In the rows, zero is written as 128.
Each path below is one point turned by a fixed rotation once a step. After each direction that follows a path, write how fast that rotation turns it, in degrees per step (0 if it stays still).
Each turn is a multiple of 5 degrees from 10 to 175, or 0.
Each row of a path follows its step; steps can be skipped.

step 0: [131 126 120 120 148 133 131 136 117 121 132 122 132 130 127 136 128 124
 125 142 127 121 132 136 129 135 124 128 132 123 133 126 129 122 142 131
 125 126 128 132 133 129]
step 1: [135 129 138 119 140 131 123 129 131 119 142 126 122 131 133 128 119 124
 122 124 116 125 127 126 125 133 121 142 120 127 134 127 125 122 125 124
 130 129 129 132 136 140]
step 2: [146 139 124 119 132 130 122 138 128 126 133 129 121 118 120 134 129 121
 131 130 131 127 129 133 128 136 129 132 133 136 128 124 129 136 127 117
 134 132 138 133 138 127]
step 3: [129 133 134 123 133 126 114 133 130 128 133 124 135 130 132 133 117 123
 134 142 126 122 126 126 122 126 136 124 126 122 122 126 117 135 131 130
 128 140 132 142 137 129]
step 4: [135 138 131 133 128 129 123 132 121 125 127 118 129 143 125 131 122 118
 136 134 130 130 122 120 128 129 132 148 124 129 128 128 133 130 133 116
 132 131 130 132 120 128]
step 5: [140 127 128 132 135 124 124 126 120 125 131 131 140 125 130 139 127 123
 126 131 137 126 133 116 131 136 130 126 132 122 132 123 126 133 132 120
 120 124 139 139 119 140]
step 6: [132 135 132 131 135 131 125 123 134 119 143 128 126 127 126 115 118 126
 131 130 138 128 131 112 120 122 130 131 128 116 123 135 133 134 120 122
 128 127 132 131 127 135]
step 7: [136 136 128 140 125 132 125 131 131 129 124 125 133 125 125 118 125 110
 130 125 132 128 141 126 133 123 132 122 136 135 129 139 128 129 129 119
 131 128 140 136 124 122]
step 8: [120 135 126 122 132 141 130 118 126 120 130 129 142 133 135 127 124 123
 126 138 130 133 130 119 130 120 131 122 131 136 123 140 124 136 134 135
 124 128 135 132 120 132]
step 9: [124 137 122 128 139 132 133 127 124 120 124 121 130 138 119 125 126 118
 126 127 122 131 132 122 126 121 138 127 130 125 139 136 139 114 128 122
 123 125 133 118 125 138]
step 10: [125 131 128 114 130 133 124 133 130 129 129 142 134 128 131 124 131 122
 118 120 128 123 138 127 119 127 123 121 132 136 141 133 130 126 130 120
 126 119 136 134 123 141]
step 11: [130 140 137 118 133 132 133 134 129 112 130 133 123 127 116 119 127 129
 127 129 133 128 125 126 117 121 137 112 126 137 131 134 124 132 126 129
 131 132 127 123 134 133]
Directions:
[124 129 130 127 126 129 128 128 128 128 125 127 129 130 127 131 127 127
 132 131 124 133 127 130 132 125 129 127 130 128 126 129 130 129 130 129
 129 131 128 132 126 125] | 80
[130 129 127 128 130 125 127 129 126 132 128 130 130 127 129 128 130 126
 132 129 128 126 128 127 129 129 126 126 132 131 131 126 133 125 127 128
 128 127 130 128 127 123] | 145
[125 122 124 130 132 128 128 127 127 129 129 128 128 131 124 130 128 127
 129 126 126 126 124 125 126 128 127 129 129 130 127 128 127 128 132 127
 128 128 129 128 126 129] | 80
